Small tables with named rows and columns. After each table, cells are looked up by row and column.

geze =
,gog,gasevar,tisonuv,didorep
mon,138,-93,142,-131
nom,5,-508,4,-477
bisur,245,37,251,-22
kuz,142,-458,146,-486
kataba,74,-156,78,-188
bav,-761,598,-769,668
kupit,-176,-304,-181,-253
zof,-424,230,-428,271

gasevar of bav is 598
tisonuv of kuz is 146
didorep of kataba is -188
tisonuv of nom is 4
gog of kuz is 142
didorep of mon is -131
gog of nom is 5

tib:
        dos  pifoz  vidinu  dotetul
poz      42    211      24      218
ser      95    150      39      186
patog    70    117      42      195
sar      67    142      30      188
pesufe  107     11      46      158
sim     130    187      41      179
rezinu   37    131      26      211
nifela   54     99      36      209
mup     117    157      26      168
dizoz     0    141      34      240
kida     83    226      32      196
sokes    33    200      33      232

What is the dotetul of kida in tib?
196
What is the dotetul of pesufe in tib?
158
What is the pifoz of sar in tib?
142
What is the vidinu of poz in tib?
24
What is the pifoz of pesufe in tib?
11
What is the dos of patog in tib?
70
What is the vidinu of nifela in tib?
36
What is the vidinu of patog in tib?
42
What is the dos of sokes in tib?
33
What is the pifoz of kida in tib?
226
What is the dotetul of sokes in tib?
232
What is the vidinu of dizoz in tib?
34
What is the dotetul of sim in tib?
179
What is the dotetul of rezinu in tib?
211
What is the dotetul of dizoz in tib?
240
What is the dos of sim in tib?
130
What is the dos of nifela in tib?
54
What is the vidinu of sar in tib?
30

rom:
	fut	pafo	gosune	nal	biv	zube	dirati
tuk	76.2	36.9	36.0	21.2	62.7	76.4	72.9
magar	68.9	44.2	53.9	60.1	25.1	78.9	65.5
rakemul	51.1	77.4	46.0	11.4	49.6	33.0	24.7
bigu	63.2	2.6	60.3	27.3	41.5	65.8	26.7
dafat	43.3	49.6	64.1	68.5	6.1	2.4	68.8
ruv	33.0	16.9	79.6	42.8	12.9	69.6	18.0
gefib	56.7	3.6	16.7	27.6	22.7	38.8	7.3

nal of tuk: 21.2
gosune of gefib: 16.7
dirati of tuk: 72.9
zube of tuk: 76.4
dirati of gefib: 7.3
pafo of dafat: 49.6
pafo of rakemul: 77.4
gosune of ruv: 79.6
gosune of rakemul: 46.0
biv of magar: 25.1
nal of rakemul: 11.4
dirati of bigu: 26.7
zube of rakemul: 33.0
nal of magar: 60.1
fut of magar: 68.9
nal of gefib: 27.6
biv of ruv: 12.9
fut of rakemul: 51.1
pafo of tuk: 36.9

Table lozave
|  | rila | tutaveb | rif | zisim | fomogu |
|---|---|---|---|---|---|
| satozos | 4.7 | 4.4 | 4.6 | 4.5 | 4.6 |
| veruto | 2.5 | 1.8 | 2.9 | 2.4 | 9.3 |
| gel | 3.4 | 3.9 | 3.3 | 3.6 | 0.2 |
| sifufon | 3.6 | 3.1 | 3.7 | 3.4 | 7.7 |
| vame | 4.9 | 5.5 | 4.8 | 5.1 | 1.8 |
| gozome | 3.6 | 3.3 | 3.7 | 3.5 | 6.8 |
| nef | 3.3 | 2.5 | 3.5 | 3.0 | 7.9 |
| rir | 3.3 | 3.1 | 3.5 | 3.3 | 6.0 |
| zov | 5.5 | 6.0 | 5.4 | 5.7 | 1.4 |

What is the fomogu of satozos in lozave?
4.6
What is the fomogu of nef in lozave?
7.9
What is the rila of rir in lozave?
3.3
What is the rif of sifufon in lozave?
3.7
What is the tutaveb of satozos in lozave?
4.4
What is the rif of nef in lozave?
3.5
What is the fomogu of gozome in lozave?
6.8

tiveb:
         dulesak   zeko    bas   mogi  pusasud  ketagi    zab
paduruk    3.999  6.364  3.563  2.192    3.536   1.841  2.504
bevi       3.083  9.507  1.029  1.832    3.925   0.437  1.308
fim        3.629  6.728  2.366  2.813    3.429   2.100  2.732

dulesak of bevi is 3.083
zab of fim is 2.732
ketagi of fim is 2.100
zeko of fim is 6.728
pusasud of fim is 3.429
zab of paduruk is 2.504
pusasud of paduruk is 3.536
zeko of paduruk is 6.364
zeko of bevi is 9.507
mogi of paduruk is 2.192
zab of bevi is 1.308
bas of fim is 2.366
ketagi of bevi is 0.437

doli
|  | nopane | zap | dalorun | lifurum | loku | puze | vivib | fuzu | fidu |
|---|---|---|---|---|---|---|---|---|---|
| tivadep | 39 | 42 | 40 | 56 | 189 | 137 | 44 | 40 | 43 |
| vadub | 48 | 156 | 174 | 50 | 44 | 42 | 43 | 43 | 36 |
| laba | 72 | 210 | 111 | 45 | 42 | 44 | 43 | 39 | 40 |
| mebukud | 57 | 39 | 44 | 44 | 41 | 40 | 42 | 139 | 189 |
| labisob | 42 | 41 | 39 | 42 | 58 | 198 | 128 | 43 | 43 |
| gen | 40 | 45 | 40 | 42 | 76 | 218 | 97 | 43 | 41 |
| sigupul | 37 | 43 | 39 | 55 | 193 | 136 | 45 | 39 | 44 |
| neru | 42 | 43 | 50 | 162 | 170 | 54 | 46 | 40 | 41 |

What is the dalorun of vadub in doli?
174
What is the lifurum of gen in doli?
42
What is the fidu of gen in doli?
41
What is the lifurum of labisob in doli?
42
What is the fidu of neru in doli?
41
What is the puze of vadub in doli?
42
What is the nopane of labisob in doli?
42
What is the nopane of sigupul in doli?
37
What is the nopane of laba in doli?
72
Which row has the largest dalorun? vadub

